In the rows, 128 means zero.
A state moves one step at a time under one of 7 hidden systems, and each row is a state written as 18 numbers. Each run below is a few steps of one system.
run 1, R (11 x 18):
[[120 127 143 158  78 111 124  77 198 131 158 154 144 132 166 126 135 163]
 [107 128  99 132 172 116 157 133  71 115 115 145  81 143 192 108 131  93]
 [122 137 114 124  90 142 121 106 138  91  64 152 151  81  62 109 130 130]
 [120 135 139 148 139 121 116  96 147 104 205 109 170 169 152  81 148 120]
 [ 81 114 148 154 156  94 159 108 130 121  75 167  85 136 152 165  92 126]
 [162 122  74 159  93 166 161 132  96  72 121 104 132 104 108 101 146 118]
 [ 59 145 168 132 159 106 103 110 115 131 153 123 196 131  91 116 129 119]
 [130 114 124 175 135 110 175 106 191 109 135 117  71 158 137 154 129 165]
 [132 110 135 157 135 154 149 159  33 107  95 122 147 129 137 146 156  95]
 [ 84 156 112 142 109 120 123 121 159 134 154 121 163  63  70 132 138 171]
 [125 132 139 128 175 116 158 115 138 137 153  94 106 214 140 122 178 133]]
run 2, Z (11 x 18):
[[ 97 143 135 130 103 149 113 106 126 112 116 137 161 100  62 106 205 147]
 [145 148 156 140 139 119 105  99 178 108 154 135 152 162 141 112 206 156]
 [125 142 129 158 117 114 142 101 126 109  77 180 110 118 188 137 188 151]
 [110 143  92 149 121 147 143 105  98  71 123 156 158  89 107  86 185 120]
 [101 144 174 124 152 112 100  72 153  85 128 148 166 157 100  94 167 131]
 [145 124 139 180 149 110 145  98 160  69 102 153 103 161 172 129 160 137]
 [ 94 132 112 164 147 119 172 104  62  79 104 162 151 105 149 123 152 110]
 [ 71 130 136 154 150 123 140  81 138  72 135 122 145 136  60  90 138 120]
 [129 127 168 158 194 101 149 106 147  87 127 119 125 199 135 143 155 133]
 [ 93 111 133 204 130 116 183 118  93  97  97 133 117 126 154 168 139 140]
 [ 63 135 100 149 159 124 182 110  94 109 157 106 149 120  80 116 154 131]]
run 3, V (11 x 18):
[[103 143 121 114 137 116  88 156 165 190 118 125  68 159 174 105 124 116]
 [203 134 121 135 125 127 127 162 110 101  64 136 149 102 158 169 106 127]
 [127 122 136  88  75 142 113  99  91 135 191 127 164  86 118 106 106 141]
 [114 137 112  88 166 119  96 141 192 158 142 161  63 132 130 103 122 114]
 [197 120 133 142 103 137 120 150 132 123  61 126 151 163 176 140 109 100]
 [121 133 127 127 108 117 111 114  79  94 174 123 161  62 132 114  68 138]
 [131 126 105  53 144 129 139 103 175 154 148 148  75 146  96 100 113 123]
 [161 104 150 162 127 148  86 175 141 127  90 120 121 177 159 125 111  73]
 [135 140 117 141 122  95 148 115 113 102 141 115 190  83 139 147  48 143]
 [118 121 107  61 118 140 142 105 111 152 160 102  62 135  95  89 108 136]
 [153 101 156 137 168 150  91 186 163 134 107 147 116 158 106 152 117  71]]
run 4, Y:
[[172 134 117 130 127 143  93 172 140 108 154  66 152 112  83 120  75 124]
 [128 108 171  84 127 119 131 125 117 186 185 100 139 153 123 163  85 141]
 [141 107  89 128 126 147 141 190 134 167 136 105  58 116 131 153  86 118]
 [158 151 108  89 127 137 104 181 106 174 119  93 191 112 106 131 108 108]
 [126 137 151 110  96 122  88 136 167 176 173  90 110 109 109 146 106 182]
 [182 116 113  72 146 143 133 172 125 182 152 147  89 129 157 162 138 123]
 [126 138 100 124  70 141  90 171 137 184  94 136 150  80 142 127  99 112]
 [160 170 113  81 137 115  76 137 169 144 188 120 144  98 131 101 133 157]
 [156 107 160  66  94 134 105 116 151 178 117 172  87 137 154 144 109 134]
 [167 122  88 142 109 149  93 174 145 125 147 167 126  80 177 117 103  92]
 [116 158 116  67 117 107  95 100 150 158 143 147 176 118 142  79  84 114]]
run 5, Q (11 x 18):
[[150 127 110 158 112 119 167 134 134 128 189  86 167 102 127 168  95 167]
 [ 84 141 103  77 142 116 158 137  91 197 139  97  87 127 117 134 122 147]
 [158 115 126 132 107 168 110 181 156 146 106 114 109  97  60 169 147 140]
 [148 138 135 130 116 120 123 152 134 186 185 115 188 126 168 166 143 149]
 [101 160  96 102 114 107 105 140 126 165 132 119  62  73 151 117 115 172]
 [189 125 114  72 114 170 100 166 139 158 114 153 130 117 103 128 173 109]
 [114 136 167 152  95 122  50 149 154 160 158 136 173 108 169 129 119 128]
 [163 163  90  82 150  99 107 121 158 126 151 140  81 109 183  95 111 148]
 [151 109 146  83  96 164  83 142  90 142  81 163 114 127 136 102 122  81]
 [144 128 141 152 129 130  69 132 172  89 177 139 179 113 127  94  95 100]
 [131 136 137  89 158  91 124 100 139 139 130 132  97 178 188 100  73 115]]
run 6, Z (11 x 18):
[[189 176  88 127 155 124 117 157 139 102 129 117 136 104 141 119 193 158]
 [128 118 180 102  70 138 110  78  94 127 111 175 151 106 135 133 164 156]
 [123 138  87 156 132 143 106 127 190 106 171 161 114 117 143  74 172 110]
 [145 159 142  92 144 106 123 103 119 118  45 168 174 146 144 121 152 117]
 [145 124 130 179  93 139 101 103 123  42 138 123 113 100 137  89 128 142]
 [107 126 139  96 185 104 149  86 121 108 157 201 152 136 146 118 129  98]
 [104 112 124 178 113 139 132 113 154  87  57 124 105 167 112  93 116  93]
 [145 148 130 148 197  95 142 131  85  65 149 111 177 123 145 139 109 127]
 [ 73  90 165 140 106 120 165  65 118 110 123 139  90 145 106 133  92 138]
 [114 120  99 166 207 132 155 172 130 112 154 110 110 164 118 129 144  84]
 [ 96 130 165 151 121 104 160 116 103 140  71  99 173 145 102 177 102 148]]
run 7, Q, 11 rows:
[[176 160  91  94 133 122 116 100 191  96 136 155 163 121 125  82 141 125]
 [101 120 187 122 128 121  73 116  96 138 103 140 108 176 177  99 137 102]
 [170 119 108 154 139 128 125 115 158  43 136 172 117  88 132 116  99 117]
 [105 122 129 102 124 126 148  92 100 144 113 135 169 191 159  80 113  75]
 [109 130 147 170 162 116  93 125 136  48 108 109  96 118  89 109  95 126]
 [172  92 141 106 142 129 196  88 125 113 140 147 153 190 137 149 116 107]
 [ 56 113 125 191 120 127 140 133  79 104 121  92 108 120 122 115  89 111]
 [156 137 101 102 180 117 190 115 155 104 119 119 153 148  63 147 124 133]
 [ 90  98 179 165  95 138 143 127  85 157 120  79 117 173 123 158 134 141]
 [132 134  82 156 169 118 180 146 138 100 168 127 123  76  97 169 130 158]
 [ 98 131 119 100  87 134 173 119 113 208  91 104 142 164 116 141 150 138]]
run 8, V:
[[182 106 100 114  96 156 166 109 152  94  81 172  91 110 104 133 137 128]
 [118 125 144 134 125 147  81 128 105 112 170 127 191 148 140  72 140  75]
 [105 153 131 136 148  75 127  87 195 103 110 138 100 121 131 126  80 165]
 [182  96 110 122 119 159 173 123  80  99 129 109  94 174 155 109 140 106]
 [ 77 108 157 149 143 134 104 127 123  97 127 161 168 100  72 125  91  84]
 [136 152  91 129 130 110 159 109 192 139 154  68 128 176 119 103 120 153]
 [115 106 172 138 168 123 125 148  54 111  94 112  81 158 145 149 110 110]
 [137 103 107 156 105 153 176 136 158 117 149 133 170  95  62 169 111 127]
 [ 72 153 123 106 147 116 118 134 107 185 157  77 137 174 132  89 142 119]
 [144 130 149 156 155 113 121 162 151 116  72 121  77 114 107 191 124 162]
 [157 105 126 127  92 157 172 133  79 156 171 115 188 132 138 158 156 126]]
run 9, R (11 x 18):
[[ 73 134  95 131 164 141 102 166 120 126 160 109 104  96  75  91 109  95]
 [166 134 145 123 143 114 150 111 190 123  93 107 176 188  92 150 120 134]
 [134 107 170 175 105 125 104 145  77 115 157  99  98 123 189 153 112 152]
 [114 119  86  89 155 135 187 141 105 148 142 158 126  78  78 161 113 118]
 [121 137 129 138  99 150 100 143 163 155 111  60 134 180  85  92 156 127]
 [165 139 177 140 185  94  97 153 136 111 145 146 146 123 168 182 129 148]
 [130 105 106 104  64 144 185 109  92 172 128 133  92 109 145 154 127 159]
 [109 143 103 110 166 154  80 182 123 138 139 118 114 117  84  86 159  87]
 [166 151 154 111 118 103 120 105 199 147  97 140 182 156 131 155 134 157]
 [141 116 139 136 109 125 115 133  76 128 162 122  66 126 215 122 126 144]
 [118 124  94  75 140 146 146 136 116 143  99 188 128  79  79 130 121  94]]
run 10, E:
[[100 164 117 138 102 117 117  97 119  90 111 110 130  68  79 108 152 185]
 [137 113 151 108 162 151 124 130 128 137 179 125  96 188 126 111 202 115]
 [105 109 149 197 108 117 148 129 143 125  81 168 122 113 163 186 130 142]
 [154 169  67 127 129 131 156 122  89  95 126 105 172 112 140  87 174 134]
 [ 67 133 184 112 143 117  75  98 119 122 125 153  82 131 108 101 161 139]
 [175  95 118 181 127 152 165 131 184  95 152 144 119 155 132 154 164 125]
 [ 91 148 126 145 129 102 149 108  68 133  87 144 177 134 192 120 130 108]
 [120 153 103 131 140 129 116 106 135  59 123 115  92  88  69  86 146 157]
 [133  88 183 116 145 149 127 110 131 135 155 160 133 201 131 127 173  90]
 [ 97 122 120 218 119 106 166 122 135  96 107 126 139 110 153 164  99 143]
 [146 158  87  79 162 126 164 109  72  99 107 117 147 136 116  84 158 118]]
run 11, Y, 11 rows:
[[113 180 107 118 136 116 122 129 115 114  80  93 177  98  67 114 150 154]
 [135 120 189 132 112 135 114 103 137 131 161 109 111 153 106 151 198 186]
 [117 112 115 153 153 129 177 152 121 155 111 180 100 125 171 185 170 120]
 [112 175  65 147  99 126 135 133 113 125  72 113 162  92 135  88 158 133]
 [120 161 178 108 144 110  75  96 139 104 138 129 139 122  95 112 186 175]
 [145  88 151 139 112 142 167 102 154 131 129 192  94 149 151 170 172 136]
 [106 148  79 174 129 124 138 144 101 117  92 153 143 110 194  99 148  95]
 [100 173 125 109 135 103 106  76 142  84 105 130 158 104  83  79 137 152]
 [154  91 189 133 123 145 121  86 142  90 147 149  93 177 127 130 171 137]
 [104 102 116 184 146 121 172 132 112 112 109 181 133 128 179 155 116  84]
 [ 96 165  76 142 125 113 148  97 111  85 106  95 155 120 115  63 116 123]]
run 12, L (11 x 18):
[[ 76 166 129 161 127  87 121 116 168 159  65 130 152 156 165 121 141 133]
 [163 162 126 113 148 109 115 102  98  54 104 124  99 100 132 106 157 173]
 [101  95 162 110 130 153 135  96  96 121 172 193 160 128 115 123 171  94]
 [ 69 135  95 191 113 119 136 116 205 129 117 143 117 134 134 102 134 119]
 [139 171 125 117 184  88 137 109 105  79  65 109 145 155 131 110 126 131]
 [115 100 168 138 103 150 121  88  71  67 164 143 130  95  97 119 133 136]
 [ 73 113  92 153 160 134 177 122 174 146 178 150 136 150 106 117 140  91]
 [ 99 144 128 170 131 106 143 123 129 112  33  87 122 163 119 124 108 129]
 [158 141 132 130 156 128 133 124  68  57 162  94 155  95  93 128 139 152]
 [ 58  91 147 129 115 143 170 103 112 170 182 140 128 140  97 145 143 122]
 [110 137  80 189 136 133 158 164 171 130  84  92  99 151 113 131 155 125]]
run 13, L (11 x 18):
[[133 165  67 168 141 100 128 148 165 104  85 106  98 116 165 103  97 134]
 [153 139 165  58 149 121 112 105  62 101 104 130 159 125  97 121 111 126]
 [113  80 142 161  91 165 116 118 152 116 213 139 104 120 115 114 128 118]
 [108 136  92 137 179  99 173 147 175 163  95 138 135 164 146 150  99  97]
 [153 143 133 129  86 128 108 122  77  87  65  79 128 110 121 108  95 148]
 [135 116 144  97 168 140 117 139 109 120 229 131 145 109  91 131 138 122]
 [ 90  90 135 154  91 135 170 118 171 184 114 134  99 173 134 155 112 119]
 [171 166  77 155 158 118 124 184 116 101  78  87 135 114 146 123 123 123]
 [127 130 180  71 108 125 104 101  75 142 149 122 170  99  93 142 117 159]
 [121  96 112 147 115 158 138 139 166 151 201 128  63 149 137 119 160 127]
 [134 140 121 140 154 112 144 166 145 161  44 147 152 146 147 174 122 104]]
run 14, E (11 x 18):
[[143 150 145 141 140  91 162  99 130 115 140 141 174 104 147 183 151 188]
 [106 130  96 126  92 149 148 114  68 132 126  96  72 134 149  80 167 138]
 [111 127 147 143 177 139  97 162 150 117 115 189 122 100  92 154 185 109]
 [148 138 140 162  75 124 150  84 161 130 122 112 177 168 154 128 172 165]
 [104 149 115 150 170 105 121 140  65  95 143 123  80 107 189 109 139 135]
 [136 114 117 104 110 156 144  92 156 104  96 199 115 105  81 118 172 120]
 [105 129 151 195 123 134  98 136 142 120 151 100 181 175 151  99 164 102]
 [127 150 128 130 176  73 165  85 130  81 114 149  98 120 163 145 113 171]
 [143  96 116 126  86 180 138 112  79  90 108 140 110 138 113  81 151  87]
 [ 68 131 157 169 179 112 112 130 153 113 157 156 182 122  95 139 143 106]
 [147 135 121 136 122 106 185  77 149 105  98  86 110 191 136 121 129 161]]

Name the system that made each run.
run 15:
[[162 131 128 116 140 103 172 131 166 151  99  96 154 153 102 188  84 154]
 [152 106 158 140 106 151 101 168  69 132 158  64  87 131 138 142 120 146]]

R
run 16 (2 x 18):
[[157 150  81 126 115 135  89 186 168 159 111  81 107 131 143 103  93 114]
 [188 131 182  70 140 114  89 142 114 143 121 114 140 135 127 166  89 149]]

L
run 17:
[[ 83 122 128 108 109 142 161 113 154 192 140 103 112 170  78 130 170 145]
 [168 142 130 160 162 121 113 192 140 134  82 107 101 143 153 170 160 139]]

Y
run 18 (2 x 18):
[[116 106 155 199 120 109 143 125 155 101 142 106 130 125 130 174  66 149]
 [131 126  89  96 162 125 191 124  53 123 161  94 117 143 138 115 120 118]]

Y
run 19 (2 x 18):
[[ 94 138 138 145 106 144  83 115 110 124 146 125 178 152 150  60 169  92]
 [100 154 124 139 170  75 138  91 182 104 114 177 115 109 153 138 106 151]]

R
run 20, 2 rows:
[[ 76 100 136 152 113 140 103 137  84 107 115 151  98  90 125 109  69  87]
 [145 133  92 105 151 133 149 118 192 113 149 112 160 144  61 104  95 108]]

L
run 21, 2 rows:
[[138 123 115  94 148 144 133 115  68  97 132 171  82 120 159  90 177 108]
 [ 91 132 120 128  90 142 108 100 174 135  93 189 166 106 100  96 148 102]]

R
run 22:
[[ 63 159 118 148 137  73 138 103 142 131 107 137 148  88 140 137  71 151]
 [157 114 103  94 149 147 173 111 104  93 134  91  71 162  83 103 135 130]]

Z
run 23 (2 x 18):
[[146 122 181 118 116 118 101 124 124 163 143  87 131 203 178 128 118 132]
 [127 129  91 154 129 115 140 163 142 138 119 154  75  61 160 170  98 149]]

Z
run 24:
[[142 119 117  90 135 139 156 147  45 131  64 110 112 123 112 140  98 107]
 [125 106 151 142 104 155 119 124 142 112 174 103 180 111  43 134 117 129]]

Q
run 25 (2 x 18):
[[ 62 130  86 121 111 150 154 122 115 169 170 143 133 106 110  97 176 113]
 [130 165 141 111 151 122  92 140 180 143  80 108 149 156  74 117 176 140]]

Z
run 26 (2 x 18):
[[ 99 151 126  84  95 146  84 130 105 174 110 147 111  98 119  97 190 141]
 [156 140 156 134 138 131  87 127 199 127 135 155 126 153 126 127 205 144]]

L
run 27, 2 rows:
[[106  93 143 162 110 145 124 127 134 125 177 178  65  94 153 150 153 139]
 [106 140  74 116 142 141 168 139 143 166 105 156 184 141 115 113 164  78]]

Z
run 28:
[[ 98 135 113 155 134 100 133 128  97 120 182 132 161  85 185 129  70 125]
 [130 139  83  59 122 130 158 104 139 144  91 132  74 118  86 100 113 138]]

V
run 29:
[[156  99 170 130  74 156 106 161 107 168  94  84 121 151 117 164 103 130]
 [162 137 108 107 155 129 109 188 126 152 196 115 139  79 125 160 104 137]]

R
run 30 (2 x 18):
[[ 91 149 156 113 128 137  86 137 122 162 156  96 111 128  83 116 198 164]
 [158 121 135 130 144 130 151 150 182 164 102 161 113 143 126 195 180 146]]

Y
run 31:
[[102 118 157 135 143 120  87 135 107  94 126 105 138 115  95 112  39  98]
 [159  98 119 135 129 126 177 113 163 103 166 102 145 148  97 147  56 127]]

R
run 32:
[[ 95 189 124 105 150  76 109 111 132 157 112 128 188 125 166 109 128 143]
 [139 124 151 103 113 135 107  86 114  87 121 138  43 121 120 101 155 166]]

L
run 33 (2 x 18):
[[130 136 174 135 132 108 145  75  64  79 110 118 142 154 150 128 165 161]
 [ 75 109 132 188 146 130 146 109 147  83 162 170  95 103 115 131 161 131]]

Z
run 34, 2 rows:
[[119 139 114 183 176 102 123 153 164  78 108 148  98  84 124 157 109 140]
 [153 131 116  90  95 141 174  80  78 124 128 117 183 153 129 100 156 129]]

Y
run 35, 2 rows:
[[128 134 139 119 130 139 115 143 142 152 100 199 181  89 110 166 177 116]
 [121 158  98 157  79 118 121 101 175 141 146 127 126 124 183  92 171 167]]

Y
run 36 (2 x 18):
[[103 125 121 140 132 160 120 150  57  99 116 100  97 101  74 110 166 123]
 [122 120 174 137 146 123 125 114 174 133 180 134 196 146  82 161 144 137]]

Z
run 37:
[[151 129 124 129 179 150 123 172  96 105 165 113  90 109  94 143 192 139]
 [107 109 155 143  85 139 164 113 138 182 119 148 185 144 119 177 164 137]]

L
run 38, 2 rows:
[[116 160  92 161  93 117  88 135 115 113 124 100 124 102 192  67 107 129]
 [176 141 133  56 167 109 135  94 119  79 110 164 117 108 108 126 111 141]]

V
run 39, 2 rows:
[[ 78 102 139 160 131 129 105 112 145  97 141 176  59 105 137 108 108 109]
 [152 133  94 118 159 122 167 107 169  96  91 152 175 159 106 107 109  83]]

L
run 40:
[[104 103 175 160 104 149 117 122  66 102 159 129 162  92  98 154 152 141]
 [ 80 137  76 143 139 123 184 120 173 165 177 123 123 136 115 125 163 140]]

L
